The rows of R fall into a few groups, which share some directions, and each row is roughly a mix of its group's hidden directions, except some rows that fit no group.
R, 99 rows:
[[ 34  -1  21  -2   5  15   2  -9  -2  -3  11  -5 -12]
 [ 27  25   1 -23   3 -12   6   1  -8   7   9   1  -3]
 [ -8 -19  16  23  -9  11   1 -20   5  16  -9  -1  -6]
 [  3 -19  14   8  13   7 -20 -15 -18  -6   5  17  -9]
 [-18 -10   5   6 -13  -9   0  -6  22   4  11  -4  29]
 [ 16   8 -21  12 -19  -7   3  15   1  -5 -21  13   6]
 [-17 -14  -8 -16  26  19  -2  -5   7 -12  -1  12  -4]
 [ 31  20  -9 -16 -12   5   4  -2 -15  -8  -4   8   1]
 [  1   9 -10 -23  17  -9  -2   7 -11  -4  23   6  20]
 [  9  22   5  -4   2  -6 -23  -1 -21 -11  -1   2 -22]
 [  0 -24  17   3   7  11 -16 -10   4 -24  15   3   3]
 [-24  -5   5  13  -6   0   3  -6  11  14 -23  -7 -22]
 [ 13 -11  20  19  -1  22 -11 -19  -5   3  12  -1   5]
 [-21   2   0 -17  26  -2  -3  -1 -12   7  23  -4   8]
 [-19  10 -25  -5  -5 -21   2  13   4   3 -17  10   7]
 [ -6   2 -18  10 -12 -15  13  24  19   1 -17  -3   4]
 [  7 -21  -3  33  -8  15   5   8 -14   0  -6  -1   3]
 [-15  11 -14   6 -17 -12   7  17  18  -2 -20 -11  -4]
 [-30   6 -19   0   2 -12   9   7   2  21  -9   0   9]
 [-17  -7  -7  17  -5   2 -15   1   6 -12 -26  10 -17]
 [ 13 -13  14  15   9  17 -18 -11 -19  -8   8   7  -8]
 [ -7   1 -15 -13   7 -10 -20   4 -14 -23   3  20   9]
 [-22   2  -1  -5  -6  -4  21   0  20  18 -14 -15  -8]
 [-14   7   4   5  -2   6  17   3  -8  22  11 -31   2]
 [-19   9 -22  -8   7  -2  22  14   1  19 -10  -7   1]
 [  0 -18   2  13  -2  28   6  -3   1  -5  16 -10  23]
 [ -5  14  -4 -16  17 -12 -22  -6 -10  -3  -6  20 -15]
 [  1 -21  -2  16   7  25   4  -4  -8   2  14   2  23]
 [  4 -13  20  -1  11  21 -12 -20 -12  -9  16  -1  -6]
 [ 10 -14  26  -2  10  10  -9 -26  -7   2  10   7 -10]
 [ 17   5   1  10   6  16  11   5 -15  10 -13  -8 -28]
 [-17   1 -19  10  -9 -17   9  13   9  14 -23   6   1]
 [ 17 -13  18   9   5   9 -20 -17 -14  -9  10  13  -4]
 [ 31  -8  22   2  -4   2  11  -3  21   0   8  -7  -3]
 [-16   2  -3   4 -10  -9  22   1  14  28 -13 -10   0]
 [ -5   0   0  25 -16  16  11   4  14  11  -1 -22  13]
 [-23 -10  -8  -6   4   9 -10 -11  18  -8   5  11  25]
 [  7  -8  -2  33 -15  -3   0  10 -11   4 -19   0 -12]
 [ -1  -3  16  10   7   5  15   0 -16  23  11 -23 -13]
 [-11 -10  -6  32 -12  16   9   5   1  12 -14 -11   1]
 [  7   6 -17  12 -17  -2  -3  16  21 -15  -8   3  19]
 [ 13 -15  -4  23   5  13  -4   6 -30  -1   4   8   4]
 [-34  12 -14  -2   8 -16 -11  15  -1  -2   0  -6   1]
 [ 17  15 -12 -21   6 -14  -7  13  -7 -18  10  11   9]
 [ 10  -9  -2  21  -7  12   5  -5  -6  11 -27  11 -19]
 [ 28   6  11 -26   8 -13  -2  -6   1  -7   9  13  -6]
 [  3  18  16  18 -23   2 -14 -12   6   9   5 -16   6]
 [ -3 -13  -1  31 -22  14  -4   5   1 -12  -7 -10   7]
 [ -6   2 -17  34  -7   5  -5  18 -12   5 -13  -2   3]
 [  2 -14  15   9  15  -5  -9 -13 -26  16   4  12 -13]
 [ -6 -13  -1 -20  10  20  16   0  13 -14  15 -11  13]
 [-12  -9 -17   0   0  -4 -18   5  -9 -23   1  20  18]
 [ -6 -18  12  26  -1  24   4 -11  -4  12  -2 -10  -5]
 [  6  16 -12  -7  -1 -19 -15  13  -2 -17 -15  14 -15]
 [ 13  17  -9  -7   8   0  14  15 -16   6 -11  -7 -26]
 [  0 -12   7  18   4   0 -27 -14 -18   0   1  21   1]
 [ 10   8  -7 -16  -8   1  25  11  14  -1  11 -15  20]
 [ -4  -8  19  15 -18   3  -2 -10  19  -3 -15 -12 -19]
 [ 10  18  -1  10 -10 -23 -21   2 -22   3  -3  11  -4]
 [  9   0  -2   1 -13 -17  18  20   0  -5 -17 -10 -22]
 [ 20   9 -16 -10   6 -12  -9   6 -17  -7  -3  27   6]
 [-11   0 -12  -8  10  -8 -20  -8  -6  -3   9  25  24]
 [ -7   3   9   7   9  20   4  -5 -26  13  10 -21 -12]
 [  9  13 -17 -23   4  -7  15  14   0  -2  13   0  23]
 [ 14  26  13 -13   3  -4 -11  -4 -14  -2   7 -11 -22]
 [-14 -18 -11   0  18  22 -13  -3  -5 -18   1  15   6]
 [ 13   6  -4 -18  13 -13 -15  -2 -14 -10  15  21  12]
 [ -6   3 -17   5 -12 -24   8  19  19   4 -13   5  12]
 [-14   4 -20  -4 -11 -16  -7   5  17  -7 -12  17  19]
 [  9   8 -10 -22  11  -6   5   5  -8  -2  23   5  26]
 [ -5  -1   8  20 -16  -6 -25   5   7 -23   8  -6  10]
 [-11   9 -21   5 -10 -16  14  18  11  12 -21   0   1]
 [-23  -9   0  -3   2  23  -3  -8  26 -16  -6  -7  -2]
 [ -9   1  -9  -7 -11 -21  -4   8  21 -11   5   6  27]
 [ 12   3  -1 -26   6  -9 -12   2   5 -29  10  13   4]
 [ -8  -8   7  16   9  27   0   7  -8  -6  12 -25  -7]
 [ -2  11  -2  11   0 -13 -25  -2 -14   1 -17  16 -20]
 [-18 -10 -14  10  -2   1 -20   4  -1 -22 -17  16  -3]
 [ 18  -9   6  -2  17  18  -2  -7 -22  -1  23   5  10]
 [ 14  -5  -6  27 -12 -10  -5  12 -27   2  -7   8   0]
 [-18  22 -12 -17  -1   2  -7  -1 -13  -5  16 -10  20]
 [ 17  15   0   0 -13 -23  -5  15 -22  -8  -3  -2 -14]
 [-17  -1 -16  25 -11   7   9  15   3   9 -19 -10  -1]
 [ 12   2  21  -2   6  10   9  -3 -10   7  24 -25  -4]
 [ 13   1 -10  -5 -14   5  29   6  12   9   1  -8  22]
 [  3 -21  20  13  11   9 -15 -18 -15   2   9  10  -6]
 [-22  -4  -7   0 -14  -5   9  -7  28  10 -15   3  13]
 [-14   3  -6   4  -8   6  14 -14   9  27 -25   3  -7]
 [ 11  21   6  -4   5  -5 -23  -3 -25  -8   4   2 -18]
 [-13  -5  -2  26 -19   7 -13   2   8 -14 -20  -3  -9]
 [-15   9 -14   3 -15  -2  12  -6  17  21 -22   4   7]
 [-14 -20  12  15  -5   2  18  -5  17  19  -9 -12  -7]
 [  5 -11  -1  28   5   2  -1  -6 -12  28  -5  16   6]
 [ -1  13  14   8 -18  -1   4  -4  19   9 -13 -21 -20]
 [  0  19 -12 -13   3 -26 -14   1   4   3 -11  23  -2]
 [ 11   6   3 -25   6  -4  15   0  -1   4  26  -8  19]
 [  4   7   6  24 -22   4 -16   5  -8 -16 -10 -13 -14]
 [  7  18 -20 -13  -8 -21   0  19   5 -12  -4   7  12]
 [  6  15  -9 -18  -9  -5   9  16  20 -17   8 -13  13]]
Here is one row of each group, with its name. Which group are the others in?
[ 10 -13   6  32 -13  21  -1  -2  -3  -2 -13  -3 -10]
P
[-16  -9  11   5   5   5  17  10  -3   7  12 -32  -8]
Y
[ 11  14  12 -17  11   6   1 -13  -4  11  27  -8  14]
A

[ 13  -7  -8  13 -20   3  13  -2   5  10   2   6  32]
P
[  6 -14   4  25   4  11  12   2  -4  18 -17   0 -21]
A
[  1  -4  17  -1  12  23  -2 -13 -21   2  14 -14 -14]
Y
[-21  -8  -4  17   0  18  18   4   2  18  -2 -20   4]
P
[-30  -9  -5  16 -11  15   6  -1  13   5  -6 -15   9]
Y
[-11 -15  19  16  -7  12   6 -18  11  15 -10 -10 -13]
P
[ 22  -1  24 -14   4   4  13 -17   6  13   9  -6 -12]
Y
[-14  -1 -16   8  -4  10  27  10   5  20  -7 -14  11]
P
[  3   7 -22   1   5  -5 -13  12 -15 -12 -19  22 -11]
Y
